In the rows, 128 means zero.
M: rows in 4 groups, each row roughly a mix of its group's directions
M (140 x 10)
[[111 126 128 126 154 176 167 132 159 156]
 [176 116 136 112  78 135 103 151 134 125]
 [ 79 142 137 106 149 149 161 134 105 155]
 [ 89  79 117 131 140 134 166 113 149 141]
 [143 148 107  89 134 137  83 170 136 131]
 [106 135  88 155 138  80 114 146 134 156]
 [160  99 130 168 105  88 127 119 156 123]
 [107 103 146 154 140 147 169  80 132 125]
 [157  97 101 157 129  84 126 126 157 148]
 [129 134 177 144 104 164 161 103 143 118]
 [ 98 154  93 111 131  97 104 147 114 165]
 [159 109 102 156 111  78 116 139 149 147]
 [154 132 114 126 123  93  68 155 131 131]
 [135 118 166 124 104 177 117 125 158  99]
 [182 100 139 132 111 140 164 118 145 105]
 [127 159  82 114 145 108  84 125 102 132]
 [121 141  94 105 135 115  75 165 115 134]
 [105 118 117 109 137 181  96 146 144  97]
 [105 130  92 160 128  82 102 149 136 149]
 [108 129  88 112 173 113 113 134  91 148]
 [ 83 146 128 155 182 123 135 108 128 115]
 [145 150 164 120  94 168 129 124 146  92]
 [176 134 105 127 110 109  99 154 162 145]
 [129 123 140 118 174 160 167 136 136 166]
 [129 112 120 165 109  71 139 126 142 159]
 [131 130 123  97 150 183 141 165 137 110]
 [105 150  92 105 138 132  84 164 123 148]
 [176 122  96 120 146 101  90 150 137 130]
 [118  84 128 121 159 158 168 111 153 116]
 [119 124 156 120 123 186 116 123 140  85]
 [126 101  79 147 140  94 121 153 155 147]
 [106 151 153 105 116 109 133  98  74 131]
 [181 128 106 143 112  95 103 139 153 146]
 [137 121 160 112 120 148 139 113  99  69]
 [113 159 178 118 118 159 115 107 103 107]
 [170 120  82 121 147 101  93 145 126 131]
 [166  99  81 118 126 108 131 159 142 146]
 [116 133 152 121 125 131  81 116  93  82]
 [141 151 114 128  98  92 103 153 154 167]
 [150 101 100 105 116 116 172 132 149 164]
 [152 146 178 120 112 154 113  87 127 109]
 [142 114 121 109  83 120  80 148 155 142]
 [139 114 126 136 155 114 172 137 146 181]
 [141 112 119 149 106  63 114 145 135 149]
 [ 72 153 130 144 140 113 135 110  86 134]
 [ 69 109  86 132 149 128 115 141 118 119]
 [124 115 168 118 143 186 137 117 145 104]
 [ 81 134 120  97 159 159 152 153 121 141]
 [176 112  96 154 127 104 133 126 162 151]
 [136 136 123 108 130  93  65 142 105 133]
 [ 65 122 104 144 127 102 117 133 118 157]
 [167 100 116 103  90 124 162 133 138 154]
 [146 170 161 113  90 119 129 104 100 110]
 [ 86 121 118 109 165 172 114 130 114 106]
 [145 110 101 171 127  77 141 133 146 143]
 [ 77 119 105 111 162 165 116 142 118 118]
 [180 141 161 138  96 120 158 132 143 114]
 [130 142  99 106 151 162 116 179 151 133]
 [180 165 115 103 128 112 119 156 142 147]
 [ 64  91 127 143 119 145 130 130 144 114]
 [119 137 143 109 160 158 106 105  86  95]
 [182 136 112 157 114 110  88 126 139 111]
 [126 131 140  95 108 170 171 107 157 131]
 [164 129 109 147 112  65 117 135 127 138]
 [107 134 144 143 130 180 178 118 139 113]
 [145 159 157 141 103 116 180 123 129 155]
 [101 128 141 123 133 162 154  94  97  88]
 [153 162 147 104 102 135 104 129 101  86]
 [130 136 161 117  85 119  90 120 111  88]
 [137 103 105 180 138 107 173 130 133 133]
 [108 134 161 149 139 141 108  94  91  90]
 [139 112 140  78  92 156 152 123 103 145]
 [112 107 152 135 144 184 161 120 155 129]
 [160 113 120 161  94  91 133 132 168 125]
 [103 132 111 107 155 179 155 158 136 117]
 [138 143 141 167 127 157 128  70 145 128]
 [ 89 132 142 121 148 168 158 117  94 103]
 [117 107  93 170 147  97  98 150 140 116]
 [152 123 145 151 113 123  74 109 156  98]
 [124 147 107 126 179 130 126 129  78 152]
 [154 140 171 144  86  95 136 102 124 122]
 [138 103 134 165 111  95 169  93 133 140]
 [ 84 118  98 105 162 159 140 149 111 118]
 [166 140 174 132 100 105 150 103 122 147]
 [116 134  77 140 143  83 107 132 122 158]
 [122 164 122  94 156 173 104 151 121 136]
 [130 133  95 140 148 134 139 158 168 175]
 [143  99 117 165 136 146 167 101 145  95]
 [134 118  88 135 144  67 130 131 122 156]
 [ 76 127 150 150 143 145 119 107  97  98]
 [134 150 141 152 124  84 164 103  93 142]
 [ 85 114 105 103 172 158 123 143 120 141]
 [116 132 101 165 109  76 112 146 137 153]
 [142 149 139 137 103  69 149 101 114 145]
 [130 112 107 138 150 143 173 112  85  98]
 [100 133 168 107  91 133 149 108  97 106]
 [157 121 110 121 108 149  91 158 173 117]
 [159 122 129 153 100  70 112 122 130 149]
 [131 120 104 111 108  77 123 142 133 177]
 [101 156 166 127 134 127 106 104  77 130]
 [ 79 144 168 124 111 149 119 105  97 124]
 [102 113  78 156 123  95 100 146 121 134]
 [ 94 150 181 145 116 144 137  94 129 115]
 [179 117 101 140 109 148 157 126 147  96]
 [154 139  96 116 122 103  87 172 118 114]
 [115 153 162 131 144 156 113 109  91  88]
 [117 127 173 172 120 138 133 101 133  89]
 [170 143 100 130 115  69 132 131 138 131]
 [ 91 141 161 114 134 145 128 104  79 106]
 [ 81 130 159 141 127 142 155  92  99 117]
 [127 105  95 145 144  83 129 140 124 174]
 [106 111  96 125 144  91 123 141 111 180]
 [129 128 141 120 103  61 113 116  99 131]
 [194 131 151 119 107 143 136 129 152 110]
 [128 127 144 127 104 166  97 123 144  73]
 [ 97 154 169 122 147 160 129  99 108 105]
 [162 118 111 122 172 144 134  90 117  94]
 [178 132  95 138 152 121  94 128 154 146]
 [119 141 170 122 140 163 149  94 104  97]
 [129 130 172 131 120 174 158  96 131 104]
 [132 131 123 113 154 146  65 131 126  92]
 [150 127 155 121 171 180 143 119 137 111]
 [160 112 151 168 122 151 154  98 155 111]
 [148  80 119 115 154 158 165 120 138 106]
 [ 86  97  98 151 171 120 123 133 147 127]
 [105  72 110 150 111 114 141 134 161 144]
 [112 105 148 137 152 175 158  99 153 140]
 [ 88 122 118 157 169 113 150 147 121 162]
 [126 142 131 116 117 109 101  97  80  86]
 [125 156 146  98 109 171 102 156 120 101]
 [127 120 141 154 102  70 144 105 109 149]
 [129 129  77 125 148  98  99 162 138 153]
 [ 87 141 162 118 134 156 132 109  90 101]
 [123 149  94 106 128 128  90 182 127 137]
 [152 141 168 112 123 153 103 100 105  91]
 [ 87 123 148 144 131 120 173 118 140 171]
 [173 110  85 136 150 145 118 130 154 103]
 [132 119 139 140 149 156 102 127  93  73]
 [101 124 135 115 148 180 107 125 126  83]
 [102 141 148  93 124 179 137 126 117  92]]
which group is each row in? (one row of each group first)
[128 137 146 112 112 189 123 143 160 103] -> L
[171 108 156 121 111 152 167 110 150 112] -> Z
[104 135 151 111 134 183 172 132 136 126] -> P
[112 139 114  95 158 177 113 158 145 117] -> C

[161 138  86 136 159 119  99 159 138 153] -> C
[149  91  93 138 118 105 136 150 170 149] -> Z
[159 111 139 165 100 130 141  99 166 104] -> C
[ 91 139  89 140 150 176 133 145 141 137] -> P
[127 153 118 129 105  64 112 124 108 151] -> P
[ 95 140  93 126 156 110  84 154 118 145] -> Z
[146  98 133 174 123 106 168 114 156 138] -> P
[139 157 182 124  88 140 130 108 151 133] -> Z
[181 136 141 128  75 121 111 142 117 120] -> Z
[ 82 109 138 103 128 152 168 102 119 149] -> Z
[ 91 138 153  89 124 126 120 120  77 117] -> C
[126 171 145 106 118 169 112 153 157 150] -> C
